In the rows, zero is written as 128.
The same turns and mirrors carry the whole set onto itself, and each row onto the other rows of its family. Which rows share a family with each named row? Give them in list order.
These 21 rows form 7 families of 3 rows each.
kizos: [132 104 119 155 153 109 113 150 122 127 122 108 105 131 161 104 126 149
 132 121]
zak: [136 101 117 140 138 107 126 154 122 141 123 109 102 125 147 117 146 142
 132 119]
fur: [136 101 133 151 158 115 122 135 129 129 130 121 100 131 141 114 137 137
 116 135]
Zazab: [140  95 125 159 146 110 117 151 121 133 124 117  99 134 153 113 133 155
 121 135]
ruki: [139  98 116 144 144 112 122 168 118 136 117 120  86 139 148 109 142 137
 139 126]
zalo: [148 119 139 144 125 125 107 160 131 111 111  96 110 161 144 145 131 122
 134 104]
nesap: [134 119 134 148 143 133 107 150 114 125 110  80  92 162 152 120 116 131
 119 106]
fomuz: [143 115 132 144 133 134 111 151 100 124 113  88  98 156 129 133 122 119
 100 111]
kanab: [137 110 146 142 151 136 118 135 119 130 119  94  89 158 134 128 131 123
 106 126]
Pusas: [145 123 125 158 140 113 113 155 111 108 126 135 112 127 129 119 120 121
 105 106]
Gukin: [148 118 132 153 129 110 109 162 137 103 120 125 119 142 146 134 133 126
 137 103]
Sedal: [146 102 127 145 131 110 112 158 137 121 119 100 115 144 151 135 142 138
 145 119]
muzag: [140  92 115 148 144 111 120 150 109 135 125 103 109 127 140 118 135 142
 117 131]
fumog: [140 115 132 140 134 133 117 169 109 130 104 103  75 166 138 123 128 121
 126 110]
basok: [141 133 129 150 132 112 119 160 121 112 121 138 104 130 134 121 131 118
 115  92]
lenu: [137 134 132 160 146 118 107 154 120 102 118 126 104 142 149 110 109 124
 116  94]
kemud: [141 113 142 152 137 136 110 153 109 129 110  90  86 167 143 130 121 134
 106 118]
bog: [143 126 128 153 139 117 118 172 117 111 113 144  86 145 136 111 126 117
 126 104]
bitus: [141 127 145 155 153 126 116 139 125 109 124 133  98 142 129 120 124 115
 103 113]
Fuben: [145 129 138 168 140 119 109 157 118 104 120 142 100 143 140 118 115 127
 105 106]
rimiz: [139 121 135 135 126 132 118 157 112 133 110  87  90 156 136 134 134 120
 115 100]

Which other rows belong to the same family as Pusas? fomuz, muzag
Which other rows belong to the same family as lenu? kizos, nesap
Which other rows belong to the same family as ruki? fumog, bog
Which other rows belong to the same family as bitus? fur, kanab
Which other rows belong to the same family as Fuben? Zazab, kemud

The same turns and mirrors carry the whole set onto itself, and each row onto the other rows of its family. Which rows share a family with each named row? Give them in list order.
These 27 rows form 9 families of 3 rows each.
gete: [120 128 145 113 114 109 140 146 135 139 124 102 105]
vul: [121 143 137 126 148 140 147 162 120 132 138 130 117]
dunuv: [105 130 133 123 102 132 126 142 123 119 120 145 119]
vago: [124 118 136 106 116 121 144 138 137 137 134 105  99]
dat: [125 136 134 130 146 143 150 159 118 132 134 128 120]
Tapom: [112 133 131 114 115 130 119 129 115 118 121 143 122]
Seg: [111 126 134 117 114 133 116 132 112 116 118 136 124]
ves: [119 125 138 103 126 111 141 140 138 135 125 105 101]
bef: [111 133 127 119 106 137 123 128 119 125 118 141 121]
Kene: [118 125 151 106 122 111 132 144 134 135 134 104 103]
simap: [126 139 140 130 138 143 145 162 120 134 148 131 111]
Lavo: [115 131 136 127 109 134 121 131 121 114 125 145 122]
Musuk: [118 130 141 103 119 114 139 139 140 141 130 104 101]
Nam: [123 124 144 112 116 109 138 135 143 133 131 108 103]
zepi: [121 124 141 105 117 116 137 136 135 143 135 102 103]
Pavu: [125 146 137 131 137 138 150 163 114 127 136 127 109]
rera: [104 128 131 118 113 130 118 134 117 116 123 143 118]
mazap: [124 144 132 126 149 135 145 159 118 134 142 131 112]
bon: [132 141 139 135 146 133 148 157 123 128 140 127 115]
simo: [129 142 126 131 146 132 145 160 121 138 135 134 117]
Sak: [108 135 135 121 107 128 115 137 122 127 127 148 120]
negi: [118 116 141 111 118 116 140 141 137 141 133 102 105]
zosid: [121 116 141 102 121 116 142 138 138 134 133 106 106]
Mudu: [128 146 130 134 143 136 145 156 115 138 140 128 113]
neso: [133 141 130 130 144 138 149 155 120 139 140 131 120]
Rika: [106 131 135 118 106 139 120 133 120 125 123 141 124]
Dus: [105 126 133 118 112 136 118 135 117 122 125 143 126]

Which other rows belong to the same family as simo? vago, Seg
Which other rows belong to the same family as dat? ves, bef
Which other rows belong to the same family as neso? Tapom, zosid
Which other rows belong to the same family as dunuv? gete, Pavu
Which other rows belong to the same family as bon? Lavo, Nam
Which other rows belong to the same family as Musuk? vul, Rika

The same turns and mirrors carry the whole set onto itself, and each row onto the other rows of its family. Which rows share a family with each named row? Give them in list order.
These 32 rows form 4 families of 8 rows each.
Muz: [127 136 129 129 142 112 147 137 126 118 103 133]
kavu: [124 125 126 149 127 123 122 139 114 141 117 152]
Fiz: [137 116 128 147 137 134 126 126 117 112 128 122]
tuzez: [137 111 135 142 126 122 129 134 115 149 121 149]
damo: [139 145 133 122 153 131 142 131 136 125 137 115]
pogu: [131 116 129 150 130 134 124 131 125 116 130 121]
bima: [119 134 118 142 131 113 151 139 115 141 134 121]
raget: [128 116 128 141 121 122 125 139 114 146 117 149]
ralo: [129 152 126 121 148 132 139 136 134 122 133 115]
fone: [123 139 144 138 136 119 139 129 115 123 103 131]
famen: [130 145 132 114 137 119 142 145 132 159 126 142]
raz: [118 134 112 137 125 117 149 128 117 143 133 127]
sev: [140 126 132 133 133 141 121 134 124 152 151 132]
Dila: [129 139 132 114 141 127 145 144 128 157 114 142]
godog: [127 139 137 138 138 116 142 134 125 119 101 140]
puz: [132 118 131 144 138 144 129 127 126 112 126 125]
sab: [125 136 137 132 142 113 141 135 124 123  99 130]
pozu: [141 125 122 129 133 142 127 136 124 147 154 136]
saz: [143 122 117 124 138 136 129 142 133 148 151 134]
naf: [112 131 119 135 129 118 150 135 114 136 138 121]
Mis: [126 117 133 143 128 122 122 134 116 151 122 152]
kopuf: [137 122 128 148 133 126 123 128 120 114 139 123]
kaze: [135 145 132 112 144 120 144 140 124 155 123 145]
Bonu: [116 129 121 140 127 119 147 146 118 133 141 118]
guvit: [150 133 139 123 147 133 121 125 131 137 112 147]
mebos: [148 127 143 121 142 141 117 132 134 130 119 143]
pusu: [141 144 127 120 145 132 145 135 134 119 130 112]
ruk: [156 130 141 127 146 136 118 136 134 135 115 144]
poza: [141 122 123 124 136 137 127 137 123 151 153 125]
pige: [148 128 148 125 150 137 118 143 133 128 119 138]
tureg: [142 137 133 113 148 130 146 131 136 130 136 113]
rifi: [135 144 129 118 137 110 138 145 124 159 127 140]

Which other rows belong to the same family as damo? Fiz, raget, famen, sab, pozu, naf, ruk
Which other rows belong to the same family as godog? pogu, bima, Mis, kaze, mebos, pusu, poza
Which other rows belong to the same family as guvit? Muz, kavu, sev, puz, Bonu, tureg, rifi

